The rows below fall into families. The same turns and mirrors carry the whole set onto itself and the rows of a family onto each other. For each named row, which other rows are in its family? Write them in the order they are listed.
These 32 rows form 4 families of 8 rows each.
k211: -0.42 -1.21 -0.79 +0.94 -1.75 +0.49 +0.48 +0.74 +1.12 +0.02 +1.07 +1.86 +0.86 -0.04 -0.03 -1.06 -1.44 +0.09 +0.74 -1.61 +1.34
k436: +2.06 +1.35 -1.66 -3.15 -0.32 +0.47 -2.06 -0.04 -0.51 -1.15 +0.22 -0.78 +0.66 -1.20 -0.04 +0.59 +0.49 +3.19 +1.23 -0.09 +0.97
k513: -1.43 +0.69 -2.22 -0.19 -0.79 +0.09 +0.12 +0.12 +0.62 -0.69 -0.25 -1.10 +1.98 -1.56 -2.15 -0.85 -0.82 +0.35 +0.55 +1.59 +1.52
k169: +1.17 +0.66 +0.86 -1.23 +0.02 -0.68 -0.76 +0.03 -1.10 +2.33 -1.67 -0.12 -1.52 +0.10 +0.26 +0.52 +3.41 -0.06 +1.24 -0.62 -1.57
k500: +1.41 +0.77 +0.73 -0.90 -0.15 -0.44 -2.05 +0.10 -1.87 -0.03 +0.08 -2.10 +0.98 -0.36 +1.49 +0.14 +1.01 +1.15 -2.91 +1.67 -2.04
k256: +0.59 -1.07 -0.61 +1.04 -1.42 +0.65 -0.26 +1.13 +1.36 -1.65 -0.19 +0.38 +1.28 -0.14 -0.95 +0.32 +0.12 -1.83 -0.13 -1.57 +0.56
k116: -0.74 +0.31 +0.52 -0.34 -0.48 -0.97 +0.56 -0.25 -0.91 +3.89 -0.78 +1.12 -1.43 +0.07 +0.33 -1.06 +1.65 +0.61 +1.79 -0.07 -0.68
k704: -0.44 +0.96 -2.13 -1.79 -0.87 +0.15 -0.29 -0.31 -0.10 +0.45 +1.08 +0.31 +1.01 -1.28 -0.32 -1.26 -1.45 +3.41 +1.58 +0.70 +1.84
k322: +2.11 +1.41 -1.57 -2.62 -0.20 +0.51 -2.23 +0.20 -0.27 -2.07 -0.59 -1.73 +1.08 -1.27 -0.85 +1.19 +1.25 +1.70 +0.49 +0.24 +0.62
k949: +0.85 +0.65 +0.75 -1.28 -0.39 -0.58 -1.56 -0.27 -2.07 +1.39 +1.17 -0.89 +0.52 -0.29 +2.47 -0.79 -0.25 +2.98 -2.14 +1.52 -1.39
k200: +1.02 +1.18 -1.80 -2.80 -0.57 +0.32 -1.29 -0.25 -0.46 -0.13 +0.97 +0.06 +0.62 -1.20 +0.31 -0.33 -0.62 +3.91 +1.62 +0.11 +1.45
k403: -0.42 +0.89 -2.01 -0.47 -0.61 +0.19 -0.65 +0.33 +0.57 -1.81 -0.87 -1.92 +2.07 -1.55 -2.34 +0.13 +0.32 -0.32 +0.14 +1.31 +1.07
k404: -0.37 -1.25 -0.76 +1.37 -1.67 +0.51 +0.31 +0.89 +1.42 -0.74 +0.37 +1.05 +1.23 -0.16 -0.77 -0.57 -0.83 -1.22 +0.19 -1.41 +1.07
k508: -1.29 +0.07 +0.44 +0.32 -0.42 -1.00 +0.91 -0.08 -0.60 +3.60 -1.15 +0.58 -1.06 -0.02 -0.32 -1.06 +1.76 -0.35 +1.53 +0.23 -0.78
k761: +0.46 +0.52 +0.63 -0.12 -0.25 -0.54 -1.57 +0.13 -1.53 -0.17 -0.21 -2.33 +1.33 -0.52 +0.86 -0.11 +0.83 +0.13 -3.20 +2.18 -1.93
k8: +0.23 +0.46 +0.71 -1.03 -0.33 -0.87 -0.08 -0.32 -1.09 +3.59 -0.78 +1.05 -1.73 +0.26 +0.75 -0.62 +2.12 +1.22 +1.91 -0.46 -1.00
k427: +1.00 +0.61 +0.83 -1.38 -0.05 -0.74 -0.55 -0.16 -1.30 +2.88 -1.12 +0.49 -1.75 +0.28 +0.71 +0.11 +2.84 +0.80 +1.63 -0.64 -1.26
k830: +1.53 +0.79 +0.81 -1.43 -0.12 -0.46 -2.07 -0.13 -2.11 +0.52 +0.62 -1.46 +0.62 -0.24 +2.17 -0.18 +0.50 +2.32 -2.52 +1.43 -1.86
k449: -1.50 +0.70 -2.26 -0.75 -0.90 +0.13 +0.22 -0.10 +0.25 +0.18 +0.68 -0.18 +1.58 -1.44 -1.23 -1.44 -1.53 +1.89 +1.17 +1.26 +1.92
k313: +0.57 -1.03 -0.64 -0.04 -1.65 +0.57 -0.05 +0.56 +0.77 +0.22 +1.49 +2.21 +0.35 +0.15 +0.79 -0.82 -1.35 +1.34 +1.14 -2.16 +1.25
k647: -0.36 +0.34 +0.66 +0.18 -0.16 -0.76 +0.08 +0.21 -0.57 +2.29 -2.04 -0.42 -0.80 -0.10 -0.78 -0.03 +3.03 -1.62 +0.84 +0.12 -1.44
k835: +1.81 -0.89 -0.35 +0.22 -1.18 +0.75 -1.14 +1.20 +1.00 -2.14 -0.34 +0.12 +0.97 -0.07 -0.55 +1.04 +0.81 -1.41 -0.21 -2.12 +0.22
k649: -1.16 +0.27 +0.33 +0.72 -0.65 -0.75 -0.34 -0.06 -1.30 +1.11 +0.54 -1.48 +1.58 -0.56 +0.71 -1.48 -0.65 +0.59 -2.83 +2.52 -1.22
k852: -1.02 +0.26 +0.33 +0.24 -0.65 -0.75 -0.37 -0.19 -1.56 +1.75 +1.17 -0.83 +1.15 -0.45 +1.43 -1.82 -1.10 +1.79 -2.40 +2.31 -1.08
k715: -1.17 +0.16 +0.56 +0.55 -0.41 -0.93 +0.71 +0.06 -0.44 +2.94 -1.69 -0.02 -0.82 -0.09 -0.83 -0.66 +2.31 -1.38 +1.11 +0.35 -1.08
k614: +2.77 -0.61 -0.21 -1.24 -1.14 +0.82 -1.57 +0.76 +0.36 -1.11 +0.71 +1.36 +0.05 +0.23 +1.06 +0.77 +0.34 +1.18 +0.75 -2.80 +0.46
k950: -0.23 +0.41 +0.45 -0.60 -0.56 -0.66 -0.88 -0.26 -1.89 +1.89 +1.40 -0.59 +0.77 -0.34 +2.17 -1.50 -0.95 +2.79 -2.12 +1.86 -1.18
k342: +0.57 +0.53 +0.82 -0.55 -0.05 -0.70 -0.45 +0.13 -0.83 +2.04 -2.11 -0.51 -1.21 +0.00 -0.51 +0.48 +3.50 -1.15 +0.89 -0.24 -1.59
k798: +1.92 -0.78 -0.45 -0.89 -1.39 +0.65 -0.89 +0.66 +0.47 -0.23 +1.36 +2.01 +0.01 +0.23 +1.21 -0.12 -0.58 +1.82 +1.15 -2.57 +0.90
k505: +2.81 -0.66 -0.11 -0.67 -1.07 +0.90 -1.68 +0.98 +0.62 -2.03 +0.01 +0.57 +0.47 +0.05 +0.27 +1.26 +0.93 -0.09 +0.21 -2.53 +0.14
k161: -0.47 +0.36 +0.41 +0.52 -0.45 -0.63 -0.85 +0.16 -1.31 +0.43 +0.00 -2.06 +1.59 -0.66 +0.53 -0.76 +0.11 -0.09 -3.20 +2.52 -1.61
k868: +1.03 +1.15 -1.82 -1.48 -0.30 +0.40 -1.64 +0.40 +0.19 -2.29 -1.03 -2.10 +1.55 -1.50 -1.75 +0.96 +1.10 +0.22 +0.05 +0.85 +0.65

The rest of the family of k505: k211, k256, k404, k313, k835, k614, k798
The rest of the family of k427: k169, k116, k508, k8, k647, k715, k342
The rest of the family of k868: k436, k513, k704, k322, k200, k403, k449

